In the data rows, 128 means zero.
Here are some points:
[143 116 133 110 101 152 171 106 122  67 108 156]
[125 130 118 152 182 110 113 152 101 202 168 125]
[127 141 129 142 133 102 108 128 119 149 139 114]
[122  97 135 108  80 117 157  89 153  53  97 162]
[131 134 131 136 129 116  98 123 148 154 131  96]
[122 155 112 169 211 113  49 151 134 238 181  88]
[109 133 134 147 128 154 111 135 123 137 138 117]
[146 136 132 119 121 139 138 135 121 129 125 140]
[117 155 130 175 174 136  53 169 125 222 170  94]
[105 139 117 139 164 114 106 121 147 149 108 127]
[130 150 114 159 165 133  86 147 133 181 136 100]
[132 132 118 115 132 115 141 121 120 116 108 122]
[126 139 125 147 150 129 113 127 118 138 127 131]
[128 143 115 162 199 115  83 163 135 234 145 106]
12 more points follow, each with its number after it:
[125 160 118 159 167 140  87 159 128 198 140  97] 0
[110 138 112 104 112 124 149 123 120  66 100 124] 1
[152 144 123 156 177  86  93 130 128 205 157 137] 2
[134 139 129 118 125 161 147 137 144  99  73 127] 3
[ 93 117 115 114 114 113 140 117 150 104  97 123] 4
[142 117 145 122 111 136 140 127 134 106 114 149] 5
[113 135 112 110 132 118 147 131 124 114 117 129] 6
[143 155 123 172 163 130  75 132 115 182 186 103] 7
[113 155 115 163 195 103  73 155 121 221 139  99] 8
[127 152 120 113 144 130 131 142 112 123 117 120] 9
[125 130 133 126 131 113 121 145 104 156 143 128] 10
[124 119 143 147 119 192 123 151 112 121 150 117] 11
Which two of these numbered points are nearest to each point below, ignoring the direction in which the first points spread most? Their numbers follow each, nearest first.
[124 145 123 140 156 150 103 164 138 184 139  86] > 0 3
[133 137 140 169 154 187  89 172  97 180 186 114] > 11 7
[132 151 113 168 211 108  53 144 139 253 177  97] > 2 5
[136  95 128  91  67 162 195  96 135  29 103 142] > 0 5
[126 123 129 114 110 125 149 143 113 129 134 129] > 10 6
[124 128 127 114 111 146 129 127 124 105 121 135] > 0 5
[143 128 143 107 111 159 155 142 131 106 107 122] > 0 5
[148 101 134  81  61 109 210  72 134   0  70 188] > 2 8
[112 127 115 146 160 140 108 146 148 179 144 101] > 0 4
[148 137 129 137 122 129 116 121 117 126 156 123] > 7 5
[142 161 131 184 173 131  58 144 118 217 187  97] > 7 5
[116 115 130 102 122 140 159 125 140  75  90 145] > 6 8
[103 103 113 125 112 131 158 164 116 119 129 112] > 6 10
[142 112 144 118  97 136 152 127 129  89 121 149] > 5 10
